One turn sends every row of this set to another row. A few are shown first. Where does it send the rows asked after them?
k_751: [ 0.68  1.61 -0.41  1.26  0.43 -2.61  0.22 -2.16 -1.29  2.74 -0.19 -0.07
  1.23 -0.47  1.31  1.16 -0.32 -1.33  0.10  0.49  0.32 -0.75]
k_795: [ 1.67  1.23 -0.63  1.22 -1.85 -1.44 -1.74  1.46  1.56 -0.86  0.69 -0.44
  0.52 -0.65 -1.48 -1.67  1.35  1.38  1.66 -0.43  0.87 -1.31]
k_405: [-2.59  0.76  1.38 -0.35  1.63  0.40 -0.31  1.33 -1.02  0.90  1.13 -2.51
 -1.06  1.47 -0.39  0.26  0.25 -1.29  0.93  0.32  1.64  1.22]
k_119: [-3.55  0.59  0.82 -0.53  1.72  1.23 -0.38  0.93 -1.19  0.17 -1.02 -2.24
 -0.06 -0.73 -0.95  0.33  0.50 -1.58  0.19 -0.25  0.84 -0.50]
k_433: [ 1.64  2.26  0.74 -0.52 -1.96 -0.90 -2.21  0.08  1.71 -2.41  0.67 -1.35
 -0.01 -0.36 -0.42 -0.52  0.25  1.72  2.29 -0.01  0.38 -1.46]
k_622: [-1.12 -0.96 -0.04 -1.94 -0.40  0.60  3.13 -1.52 -1.52 -1.23 -2.03 -0.26
  0.41 -2.25 -1.02  0.58 -0.80 -0.43  2.35  0.44  0.41 -0.48]
k_997: [ 0.93  2.37  0.69  0.13  0.45 -1.89 -0.27 -3.21 -1.11  1.78  0.30 -0.52
  0.35  0.00  2.07  2.34 -1.44 -0.79  0.59  0.70  0.01 -0.29]
k_50: [ 3.76 -0.14  0.42 -3.33  0.33 -0.07  0.32 -2.46 -1.22 -0.46 -0.57  0.25
 -0.24 -0.41 -0.75  1.45  0.07  2.33  0.69 -0.81  0.05 -1.93]
k_723: [ 0.26 -1.57  0.15 -0.64 -0.17 -0.38  3.45 -0.38 -1.33  0.56  1.22 -0.14
 -1.16  0.81 -0.84  0.08 -0.87  0.00  3.29  0.99  1.78  2.39]
k_722: [ 1.42  0.48  0.36 -1.20 -0.12 -0.42  2.30 -0.05 -0.27  2.99  1.37  0.86
  0.05  1.30 -2.34 -0.57  0.65  1.92 -0.32 -0.13 -0.73 -1.24]
k_826: [ 1.07  1.63  1.20  0.20 -1.12  1.42 -2.00  0.10  2.40 -1.85  1.00 -0.24
 -0.56 -1.12 -0.62  0.04 -0.58  2.97  1.88 -0.91 -0.67 -0.39]
k_341: [-0.55  0.12 -1.93  1.17 -0.19 -0.64  0.47  0.60  2.30 -0.04  0.68  0.05
  0.87  1.64 -0.67 -2.11  0.34  1.31 -1.33 -0.35 -1.48  1.08]
k_570: [-0.28 -0.69  0.85 -0.49  2.34  0.54 -1.70  0.66 -1.67 -0.14  0.39 -2.33
 -1.58  0.74  0.44  1.22  0.31 -0.95  1.53 -0.59  2.95  2.04]
k_972: [ 1.59  0.27  0.38 -0.93  1.48  2.51  0.41 -2.68  0.24 -2.47  2.70  0.05
  1.91 -0.57 -0.03  0.44 -0.77  0.26  0.14 -0.51 -0.77  1.97]
k_164: [-1.27 -0.87  0.36 -0.74  2.38  1.32 -1.65  0.15 -1.87 -0.96 -1.73 -2.08
 -0.49 -1.50  0.02  1.15  0.47 -1.19  0.80 -1.16  2.15  0.32]
k_215: [-0.13 -0.16  0.21  0.66 -0.33 -0.86  0.20  0.65 -0.96 -1.55 -2.56 -0.84
 -3.80  0.57 -1.63  1.01  0.20 -1.57  0.35 -2.11  0.41 -0.19]
k_252: [ 0.89  1.25  0.68  0.87  1.43 -0.16 -0.26 -3.21 -0.77  2.23  0.25  0.46
  0.09 -0.91  1.79  2.64 -1.83  0.08  0.26 -0.29 -0.47  0.59]
k_294: [ 1.13  0.39  0.71 -2.33  0.39  1.36  1.65 -1.59 -0.28  1.28 -0.51  0.98
  0.40 -0.93 -1.95  0.67 -0.01  2.43 -0.52 -0.85 -1.76 -2.39]
k_446: [ 0.59  0.51 -0.53  1.97  1.28 -0.86  0.16 -2.18 -0.99  3.24 -0.28  0.96
  0.89 -1.48  1.01  1.67 -0.81 -0.49 -0.29 -0.59 -0.16  0.10]
k_58: [ 4.10 -0.03  0.10 -2.15 -0.05 -1.91  1.05 -0.91 -1.25  1.41  1.25  0.12
 -0.54  1.89 -1.08  0.11  0.73  1.82  0.99  0.06  1.09 -0.97]
k_408: [ 1.68  1.61  0.34 -1.84  0.21 -0.08  0.57 -2.57 -0.32 -2.98  2.87 -1.39
  2.45  0.82  0.20 -0.37  0.02 -1.05  0.61  0.91  0.03  0.64]
k_149: [-0.97  0.56  1.27  0.63 -0.31 -0.06  0.58  0.79 -0.39 -1.03 -1.09 -0.98
 -4.37  1.59 -1.60  1.25 -0.56 -0.96  0.52 -1.83 -0.28  0.64]
k_173: [-2.19 -0.17  0.61 -1.18 -0.60  0.59  4.34 -0.50 -0.75  0.53  0.34 -0.18
 -0.21 -0.23 -1.42  0.01 -1.18 -0.24  2.30  1.32 -0.06  0.66]
k_106: [ 0.00 -0.45  0.45  1.21  0.05 -0.41  0.18  0.90 -0.67 -0.94 -1.58 -0.56
 -4.36  1.17 -1.51  1.09 -0.08 -1.11  0.51 -2.27  0.46  0.94]
k_169: [ 1.13  0.48 -0.19  1.83 -0.92  0.64 -1.44  1.46  2.28 -0.33  0.97  0.57
  0.10 -1.41 -1.59 -1.09  0.49  2.54  1.24 -1.41 -0.24 -0.16]
k_258: [-1.12  0.91  0.94  0.14 -0.72 -0.45  0.52  0.47 -0.61 -1.61 -2.09 -1.23
 -3.82  0.98 -1.62  1.15 -0.32 -1.54  0.35 -1.62 -0.31 -0.49]
k_567: [-0.66  0.26 -1.11 -0.37  0.29  1.44 -0.40 -1.14  2.42 -2.17 -0.95  0.02
  0.61 -0.23  0.06 -0.47 -0.81  2.14 -1.33 -1.17 -2.47  0.42]
k_452: [ 1.91  0.32 -1.25 -1.61 -0.16 -0.54 -1.78 -2.11  1.31 -3.83 -0.98 -1.18
  0.11  0.83  1.38  0.09 -0.55  1.73  0.02 -0.62 -0.53  0.48]
k_466: [ 1.29  0.53 -1.29 -0.17  0.16 -0.94  1.19 -1.08 -0.51 -1.47  2.20 -0.56
  3.44  0.09 -1.04 -1.77  1.32 -1.84 -0.29  0.46  0.36  0.17]
k_675: [ 1.37 -2.37 -0.58 -1.43  0.03 -0.36  2.33 -1.40 -2.11 -1.16 -1.06 -0.21
 -0.58 -1.31 -0.37  0.76 -0.50 -0.27  3.41  0.23  2.31  1.24]
k_56: [ 1.99  0.14 -2.02 -0.10 -0.61 -2.66 -0.83 -0.16  1.19 -1.75  0.66 -1.08
  0.28  2.78  0.63 -1.64  0.60  0.80 -0.03  0.13  0.49  1.13]
k_575: [ 1.19 -0.82 -1.17  0.75  1.49  1.69  1.21 -1.19  0.10 -0.97  2.09  0.84
  3.00 -1.36 -1.27 -1.13  0.66 -0.50 -0.77 -0.84 -0.53  1.39]

k_433 moves to k_795
k_972 moves to k_408
And these:
k_675 moves to k_723
k_164 moves to k_570
k_341 moves to k_567
k_722 moves to k_294
k_446 moves to k_252
k_106 moves to k_149

